One turn moves each row of this set onto another row. After a few examples, where does it send each row asked below?
k_967: |  -3 | -22 |  12 |   2 |  12 |   7 | -12 |  21 |   9 |  16 |   8 |  10 |   0 |  15 | -16 | -14 | -16 |   3 |  12 |  -7 |  14 |  11 |   0 |  16 | -17 |   3 |  19 |   8 |  -3 |  -4 |   3 |  -9 | -10 |  13 |   0 | -17 |  -4 |  -8 | -25 |   2 | -17 |  -5 |  -5 |  15 |
k_943: | -10 | -15 | -15 |   1 |   5 |  -5 |   6 |  14 |   4 | -17 |   0 |   1 |  31 |  -2 |  -3 |  -5 |  10 |  16 |   0 |  -3 |   4 |  10 |  -1 |  -7 | -22 |  -3 |   0 |   6 |  12 | -11 |   9 | -21 |  21 |  -5 | -13 |  -4 | -10 | -12 | -24 | -10 |   3 | -13 | -14 |   6 |
k_178: | -25 | -10 | -10 | -10 |  -7 |  -7 |   0 |   8 | -12 | -13 |  16 |  -4 |   0 |  -7 |  -4 | -17 |   4 |  -2 |   1 |  14 |   7 |   9 |  20 |   2 |   7 |  12 |  19 |   5 | -15 |   1 |  16 |   4 |  -2 |  -7 |   5 |   0 | -12 |   2 | -29 |   9 | -11 |  -1 |  -3 |  13 |
k_533: | -12 | -11 |   4 |   5 |   3 |   3 |   1 | -36 |   0 |  -3 |  -7 |   3 |  16 |  -6 | -12 | -36 |  12 |  10 |  10 | -11 |  12 |  -8 |  -5 |  10 | -17 |  17 |  -1 |   3 |   2 | -11 |  17 |   6 |  -3 |  -6 |   5 |  -8 |   2 |  -4 |  -8 |  13 |  -3 |   0 |  -4 |  20 |
k_593: |  29 |  10 |  16 |  -5 |   8 |  -9 |  12 |   1 |  -4 |  10 |  12 |  -7 |  -2 |   2 |   4 |  12 | -10 |   0 |  -4 |  -2 |  14 |  -2 |  12 |   7 |  -1 |  -7 |  12 |  -3 |   5 |  -1 |  -3 |   9 |   6 |  21 |  -6 |   5 |  23 | -13 |  29 |  10 |  -4 |   9 | -24 | -21 |
k_456: | -19 | -12 | -18 |   2 | -12 | -10 |  11 |  -7 |  -9 |   0 |   0 |   0 |   2 |  -6 | -12 | -19 |  -9 |   5 |  -2 |  12 |  -2 |   3 |  18 |  10 |  15 |  26 |  15 |  -3 |  -1 |   3 |  31 |  -7 |   8 |   8 |  -4 |  -3 |  -1 |   0 | -17 |  -4 |  -8 |   2 |   0 |   7 |
k_768: | -24 | -16 | -10 |  -3 | -11 |  -9 |   1 |  -4 | -16 |  -9 |  -8 |  -2 |   4 |  -4 |  -9 | -22 | -13 |   4 |  -5 |   7 |   2 |   2 |  14 |  16 |   3 |  29 |  15 |   3 |   1 |   2 |  27 |   1 |   4 |   2 |   5 |   1 |   6 |  -5 | -23 |  -8 |  -6 |  -2 |  -6 |   3 |
k_379: |  -4 | -17 |   8 |   0 |   9 |   2 |  -3 |  14 |   7 |  11 |   1 |  -2 | -10 |   8 |  -1 | -19 |  12 |  -4 |  18 |  -5 |   4 |  -2 |   1 |  19 |  -7 |  10 |  -3 | -24 |   3 | -10 |  20 |   4 |  -8 |   5 |  -4 | -31 |  -7 |  -7 | -19 |  -4 |   4 |  -7 |   8 |   8 |
k_494: | -22 |  -4 |  -6 |  -1 |  -5 |   1 |  -6 |   8 |  -8 |  -8 |  12 |  -3 |   7 |  -5 |  -2 | -13 |   3 |   8 |  -2 |  17 |  11 |  14 |  25 |  -2 |   6 |  17 |  16 |   7 |  -7 |   6 |  25 |   8 |   7 |   6 |   6 |   9 | -10 |  -1 | -33 |   9 | -12 |   2 |  -3 |  -1 |
k_638: |  19 |  24 |   4 |  -4 |  -6 |   8 |  36 |   3 |   8 |  -9 |  10 |   9 |   4 |   0 |  -6 |  19 |  -9 |  17 |   0 |   4 |  -5 |   3 |  13 |  -8 | -14 | -25 |  -7 | -10 | -12 | -11 |  -3 |  -1 |  10 |  -1 |   0 |  -8 |   4 | -13 |  -2 |   9 |  -1 |   3 | -21 |  10 |
k_451: |  33 |   8 |   8 |  -8 |  15 |  -6 |  16 |   1 |  -2 |   4 |   8 |  -1 |  18 |   9 |   2 |   6 |  -3 |  19 |  -7 |   4 |   6 |   6 |   8 |  12 |  -1 |   3 |   7 |  -9 |  14 |   0 |  -1 |   0 |  -1 |   8 |  -4 |  -4 |  32 |  -8 |  16 |  12 |  -9 |   7 | -25 | -24 |
k_777: |  22 |   0 | -23 |  -7 |  -6 |  24 | -11 |  -4 |   8 |  -3 |   7 |   7 |  -3 | -13 |  -6 |  -4 |  -9 |  -4 |  16 |  -5 |  11 |  -8 |  15 |   3 |   0 | -21 | -11 |   6 |  23 | -21 |   9 |   4 |  14 | -12 |   3 |  16 |   8 |   9 |  -5 | -17 |  -9 | -10 |  -8 |  -4 |
k_233: |  10 |   9 |   7 | -17 |  12 |   7 |  18 |   8 |   4 | -10 |  16 |  12 |  -1 |   8 |  -6 |  14 | -11 |   1 |   7 |   3 |   4 | -10 |   1 |   9 | -35 | -18 |   2 |   2 |   7 | -11 |  -6 |  -4 |  -4 |   5 |  28 |   9 |  18 | -12 |  -9 |   3 |   7 |   0 | -21 |  -3 |
k_470: |  23 |  17 |  19 |   3 |  10 |  -2 |  12 |  -2 |  10 |  10 |   7 |  12 | -26 |  -7 |   5 |   7 | -17 |  -8 | -12 |  -9 |  10 | -16 |  15 |   3 | -16 | -10 |  10 |   8 |   8 | -10 |   3 |  11 |   5 |  16 |  14 |  16 |  14 |  -6 |  -2 |   9 |   7 |   3 | -20 |  -5 |
k_78: |   8 | -13 |  14 |  17 |   7 |   2 |  -2 |  23 |  13 |   5 |  -1 |   2 |   4 |  11 |   7 | -22 |   3 |   9 |   8 |  -4 |  10 |  18 |   8 |  23 |   1 |  17 |  -2 | -14 |   3 | -10 |  22 |  12 |  -2 |  11 | -10 | -29 |   1 | -16 | -15 |  -4 |  -4 |  -4 |  -3 |  -1 |
k_189: |  12 |   5 |  16 | -24 |   4 |  -7 |   8 | -11 | -20 |   6 |   1 | -14 | -14 |  -3 |  -2 |  14 |  -4 |  -4 |   0 | -12 |   4 | -19 |   4 |   3 |  -9 | -20 |   7 | -16 |   2 |  -3 | -11 |  14 |   2 |   0 |  -4 |  -5 |  14 |  -9 |  23 |   5 |   4 |   2 | -15 |  -8 |
k_585: |   2 |  -9 |  -1 |  16 |   6 |  -1 |  10 | -32 |  13 |   5 |   3 |   5 |  21 |  -4 |  -8 | -35 |  11 |  10 |   8 |   0 |  14 |   5 |   2 |  11 |  -7 |  24 |   3 |   8 |   3 | -11 |  25 |  -3 |   2 |  10 |  -2 |  -6 |   3 |  -4 |   0 |  19 | -11 |   5 |  -8 |  15 |
k_115: |  20 | -11 | -16 | -10 |  -6 |  24 | -16 |  -2 |  -4 |  -3 |   2 |  -3 |   5 | -10 |  -2 |  -6 |  -4 |  13 |   9 |  -7 |  16 | -10 |  22 |   2 |  18 | -20 |  -8 |   9 |  15 | -22 |  -1 |   7 |   2 | -19 |  -6 |   8 |  11 |   6 |   8 |  -2 | -10 | -13 | -10 |  -2 |
k_981: |  -5 |   1 |  -2 |  19 |  10 | -12 |   5 | -19 |  -1 |   0 |  12 |   1 |  20 | -17 |  -7 | -20 |  12 |  15 |  15 | -10 |  14 |  18 |   7 |  -7 | -12 |  11 |   2 |   6 | -10 | -17 |   4 |   5 |  -2 | -12 |   6 |  -9 | -20 |   1 | -10 |  17 |  -8 |  -3 |  -5 |  25 |
k_219: |  28 |  -2 | -25 |  -3 |  -9 |  18 |  -4 |  -1 |   6 | -11 |   9 |   8 |  -1 | -15 |  -2 | -10 | -16 |  -3 |  15 |  -6 |  12 |   1 |  18 |   8 |   7 | -21 |  -8 |  11 |  13 | -23 |   7 |   4 |  11 | -17 |  -3 |   8 |  14 |   8 |   2 | -15 | -14 | -11 | -13 |   0 |
k_837: |  19 |  -2 |  25 | -22 |   8 |  -8 |  -2 | -10 | -19 |   8 |  -2 | -14 | -26 |  -4 |   1 |  10 |  -5 |   0 |  -4 | -21 |  13 | -18 |   7 |   2 | -12 |  -8 |   3 |   3 |   2 |  -8 |  -2 |  13 |   9 |   5 |   0 |   3 |  16 |  -8 |  14 |  14 |   3 |   4 | -17 |  -9 |
k_544: |  -7 | -17 | -13 | -10 |   6 |  -2 |   2 |  -3 |   8 |   1 |   3 |  11 |  26 |   3 |  -2 | -18 |  25 |  24 | -11 |  11 |   2 |  -4 |  -1 |   2 |  -2 |  -3 |   7 |  -2 |  28 |   1 |  14 | -11 |   3 |  -3 | -22 |  -9 |  -5 |  -6 | -25 |  -1 |   3 |  -7 | -16 |   0 |
k_376: |  13 |   2 |   7 | -31 |  10 |  -6 |  14 | -12 | -19 |   6 |   0 |  -7 |   2 |   3 |  -8 |   9 |   9 |  11 |   2 |  -3 |  -5 | -20 |  -1 |   7 |  -9 | -14 |  -1 | -27 |   9 |  -2 | -10 |   0 |  -7 | -14 |  -2 | -15 |  17 |  -2 |  11 |   8 |   2 |   1 | -14 |  -6 |
k_195: |  -2 | -11 |  14 |   9 |   1 |  13 |  -5 |  12 |   9 |  21 |  -2 |   5 |   0 |   9 | -17 |  -5 | -12 |  17 |   9 |  -7 |   8 |  12 |   6 |   0 |  -5 |  -4 |   9 |  -5 | -11 |  -2 |   9 |  -5 |   2 |   8 | -14 | -27 | -16 |  -6 | -25 |   5 | -18 |  -4 |   2 |  23 |
k_273: |  19 |  25 |  12 |   0 |  -8 |   0 |  30 |  -2 |   4 |   1 |  10 |   6 | -15 |  -7 |   0 |  13 | -17 |   5 |  -7 |  -1 |   0 |  -5 |  19 |  -2 |  -7 | -28 |   6 |  -6 | -10 | -11 |  -5 |  15 |   6 |  11 |  -3 |  -2 |   6 | -15 |  12 |   7 |   4 |   2 | -23 |   7 |
k_416: |  -5 | -19 | -13 | -10 |   5 |  -7 |   4 |   1 |   7 |  -8 |   5 |  13 |  26 |   1 |   1 | -25 |  21 |  20 | -13 |   8 |   1 |   3 |  -2 |  10 |  -3 |  -2 |  13 |   3 |  22 |  -4 |   8 | -10 |  -3 |  -8 | -22 | -14 |  -2 |  -7 | -21 |  -1 |   2 |  -7 | -22 |   1 |
k_631: |   9 |  13 |  16 |  -9 |   6 |   4 |  12 |   0 |   1 |   2 |  13 |   7 | -18 |   1 |  -2 |  15 | -17 |  -8 |  -2 |   0 |   8 | -15 |   8 |   7 | -24 | -23 |  11 |   1 |   7 | -10 |  -8 |  10 |  -3 |  17 |  19 |  16 |  16 | -15 |   1 |   1 |  12 |   1 | -21 |  -6 |
k_683: |  35 |   3 |  18 |  -9 |   6 | -13 |  11 |  -5 |  -6 |  12 |  10 | -10 | -19 |  -3 |   7 |   8 |  -5 |  -1 |  -7 | -14 |  12 |  -3 |  15 |   2 |   3 |  -5 |   5 |   6 |  -5 | -10 |   4 |   6 |  12 |  18 | -11 |   2 |  13 |  -8 |  24 |  21 |  -5 |  10 | -20 |  -8 |
k_210: |  -8 | -18 | -22 |  -2 |   8 |  -9 |  10 |  15 |   8 | -12 |   9 |   4 |  27 |  -4 |  -6 |  -6 |  12 |   5 |   4 |   0 |   2 |   7 |  -4 |  -4 | -18 |  -1 |   2 |   7 |  13 | -12 |  10 | -29 |  18 |  -1 | -11 |  -5 | -12 |  -9 | -21 |  -7 |   3 | -11 | -14 |   7 |
k_836: |  -8 |  -4 |   1 |  19 |  20 |  -7 |  -7 | -17 |   3 |   7 |  14 |   2 |  20 | -10 |  -6 | -17 |   8 |  12 |  16 |  -6 |  22 |   9 |   5 |  -2 | -22 |  20 |   3 |  10 |   6 | -13 |   8 |   2 |  -2 |   0 |  19 |   8 | -13 |   1 | -19 |  15 |  -2 |  -3 |  -2 |  10 |
k_335: |  21 |  20 |  17 |   2 |  -3 |  -6 |  22 |  -6 |   0 |   2 |   0 |  11 | -31 | -14 |   0 |   5 | -14 |  -3 | -13 | -16 |   1 | -14 |  16 |   1 |  -6 | -23 |   7 |   0 |  -7 | -15 |  -4 |  14 |   5 |   2 |   1 |  -2 |   6 |  -5 |   3 |  11 |   6 |   0 | -21 |  11 |
k_331: |  26 | -13 | -21 |  -9 |   0 |  21 | -14 |   2 |   1 |   3 |  14 |   2 |   4 |  -8 |  -1 |  -7 |  -2 |   3 |  14 |   1 |  16 | -11 |  23 |   3 |  19 | -17 |  -3 |  11 |  19 | -21 |   2 |  -3 |  -2 |  -8 |  -2 |  13 |  13 |  10 |  11 |  -1 | -10 | -11 | -10 |  -7 |

k_195 turns into k_78
k_210 turns into k_544
k_115 turns into k_219
Now find these:
k_376 turns into k_638
k_837 turns into k_335
k_981 turns into k_585
k_494 turns into k_768
k_631 turns into k_189

